Some points, each followed by its number:
tensor([-21, -12, -16, -24, -30, -27, -18,  -6,  -1,  -6, -18, -31, -36, -32, -33, -27, -21, -20, -24, -30, -34, -33, -20, -12,  -6,  -6, -11, -28, -36, -43, -46, -35]) 0
tensor([-20, -10, -15, -22, -28, -25, -15,  -2,   3,  -4, -18, -31, -36, -32, -33, -27, -21, -20, -24, -29, -33, -27, -13,  -5,   1,   2,  -8, -27, -36, -43, -46, -35]) 1
tensor([-18,  -8, -14, -22, -27, -24, -12,   2,   6,  -3, -18, -31, -36, -32, -33, -27, -21, -20, -24, -29, -32, -21,  -6,   2,   8,   8,  -8, -27, -36, -43, -46, -34]) 2
tensor([-16,  -6, -13, -22, -27, -23,  -7,   7,   7,  -3, -18, -31, -36, -32, -32, -27, -21, -20, -24, -29, -31, -14,   1,   9,  15,  13,  -9, -28, -36, -43, -46, -34]) 3
tensor([-13,  -4, -13, -22, -27, -21,   0,  12,   7,  -3, -18, -31, -36, -32, -32, -27, -21, -20, -24, -29, -30,  -8,   7,  16,  21,  14,  -9, -28, -36, -43, -46, -33]) 4
tensor([ -9,  -3, -13, -22, -27, -17,   6,  17,   7,  -4, -18, -31, -36, -32, -32, -27, -21, -20, -24, -29, -29,  -1,  14,  22,  26,  13,  -9, -28, -36, -42, -45, -29]) 5
tensor([ -3,  -3, -14, -22, -27, -11,  13,  19,   6,  -4, -18, -31, -36, -32, -32, -27, -21, -20, -24, -29, -27,   5,  20,  28,  26,  12,  -9, -28, -36, -42, -41, -22]) 6
tensor([  3,  -4, -14, -22, -27,  -4,  19,  20,   6,  -4, -18, -31, -35, -31, -31, -26, -21, -20, -24, -29, -24,  11,  26,  33,  25,  11, -10, -28, -36, -41, -34, -15]) 7
tensor([  8,  -4, -14, -23, -26,   3,  25,  19,   6,  -4, -18, -31, -35, -30, -30, -26, -20, -20, -24, -29, -19,  17,  32,  35,  23,  10, -10, -28, -36, -38, -27,  -8]) 8
tensor([ 11,  -4, -14, -23, -23,   9,  31,  18,   5,  -5, -18, -31, -35, -30, -30, -26, -20, -20, -24, -29, -12,  23,  37,  33,  22,  10, -10, -28, -36, -32, -20,  -2]) 9
tensor([ 10,  -5, -14, -23, -19,  15,  36,  17,   5,  -5, -19, -31, -34, -29, -29, -26, -20, -20, -24, -29,  -5,  29,  42,  32,  21,   9, -10, -28, -36, -25, -13,   5]) 10
tensor([  9,  -5, -15, -23, -13,  21,  40,  16,   4,  -5, -19, -30, -33, -27, -28, -25, -20, -20, -24, -28,   1,  34,  45,  30,  20,   8, -10, -28, -33, -18,  -7,  11]) 11
tensor([  8,  -5, -15, -23,  -6,  27,  40,  15,   4,  -5, -19, -30, -32, -24, -27, -25, -20, -20, -24, -26,   8,  39,  44,  28,  19,   7, -11, -28, -27, -11,   0,  16]) 12
Which three points above are nearest to each new point by angle? Their numbers follow each, smallest number first.
tensor([ -2,  -4,   9,  22,  17, -12, -17,  -9,  -6,  -2,  25,  38,  54,  54,  41,  28,  17,   4,  -7,  -7,  -4, -22, -20, -16, -13, -12,   8,  29,  43,  27,  15,   2]) 0 1 2
tensor([  3,  -7, -16, -12,  25,  51,  31,  11,   2,  -6, -19, -18,  -7, -10, -27, -26, -20, -20, -21,   6,  36,  60,  34,  21,  14,   4, -12, -10,   7,  20,  17,   9]) 10 11 12
tensor([ -2,  -4,   2,  15,  17, -11, -17,  -9,  -6,  -7,  18,  33,  49,  57,  43,  30,  18,   5,  -6, -12,  -9, -22, -19, -16, -13, -13,   1,  23,  41,  30,  17,   4]) 0 1 2
tensor([  1,  -2, -12, -12,  -4,  -9, -16,  -9,  -5, -11,  -9,   9,  28,  52,  54,  38,  23,   8,  -4, -16, -25, -27, -19, -16, -13, -13, -16,  -3,  20,  38,  26,   9]) 0 1 2
tensor([ -4,  -1,  22,  33,  14, -13, -18,  -9,  -6,  12,  37,  49,  62,  48,  36,  25,  14,   2,  -4,   6,   5, -23, -20, -17, -13, -10,  21,  40,  40,  23,  11,   0]) 0 1 2
tensor([ -1,  -4,  -5,   9,  14, -11, -17,  -9,  -6, -10,  12,  27,  44,  59,  46,  32,  19,   6,  -6, -15, -15, -22, -19, -16, -13, -13,  -6,  17,  37,  32,  19,   5]) 0 1 2
tensor([ -5,  11,  34,  42,  11, -14, -18, -10,  -5,  25,  48,  59,  63,  43,  32,  21,  12,   1,   8,  19,   7, -24, -21, -17, -13,   1,  34,  50,  35,  19,   8,  -2]) 0 1 2
tensor([  1,  37,  56,  36,   5, -17, -19, -10,  14,  50,  68,  75,  51,  34,  24,  15,   8,  17,  33,  38,   1, -26, -21, -17, -10,  28,  56,  49,  26,  11,   1,  -6]) 0 1 2
tensor([  0,  -3, -10,   2,   8, -10, -17,  -9,  -6, -11,   5,  21,  39,  59,  48,  34,  21,   6,  -5, -16, -20, -23, -19, -16, -13, -13, -12,  11,  31,  34,  22,   6]) 0 1 2
tensor([ -5,  18,  40,  42,  10, -15, -18, -10,  -4,  32,  53,  63,  60,  41,  29,  20,  11,   1,  15,  25,   5, -24, -21, -17, -13,   8,  39,  54,  32,  17,   6,  -3]) 0 1 2
tensor([  0,  -3, -12,  -5,   3,  -9, -16,  -9,  -6, -11,  -2,  15,  34,  57,  51,  36,  22,   7,  -5, -16, -23, -25, -19, -16, -13, -13, -15,   4,  26,  37,  24,   8]) 0 1 2
tensor([ -4,  31,  51,  38,   7, -16, -19, -10,   7,  44,  63,  72,  54,  36,  26,  17,   9,  10,  27,  35,   3, -25, -21, -17, -12,  22,  51,  51,  28,  13,   3,  -5]) 0 1 2
tensor([  3,  -1, -12, -21, -17, -11, -16,  -9,  -5, -11, -20,  -4,  16,  42,  59,  43,  26,  10,  -3, -15, -26, -30, -20, -16, -12, -13, -17, -17,   8,  31,  31,  12]) 0 1 2
tensor([ -4,   4,  28,  38,  13, -14, -18,  -9,  -6,  18,  42,  54,  64,  46,  34,  23,  13,   2,   2,  13,   7, -24, -20, -17, -13,  -6,  27,  46,  37,  21,  10,  -1]) 0 1 2
tensor([ -3,  -4,  15,  28,  16, -13, -17,  -9,  -6,   5,  31,  44,  58,  51,  38,  26,  15,   3,  -6,   0,   1, -22, -20, -17, -13, -12,  14,  35,  42,  25,  13,   1]) 0 1 2
tensor([ -5,  24,  46,  41,   8, -16, -18, -10,   1,  38,  58,  68,  57,  38,  27,  18,  10,   4,  21,  30,   4, -25, -21, -17, -13,  15,  45,  53,  30,  15,   4,  -4]) 0 1 2
tensor([  2,  -2, -12, -18, -10,  -9, -16,  -9,  -5, -11, -16,   2,  22,  47,  57,  40,  25,   9,  -4, -15, -26, -29, -19, -16, -12, -13, -17, -10,  14,  36,  29,  11]) 0 1 2
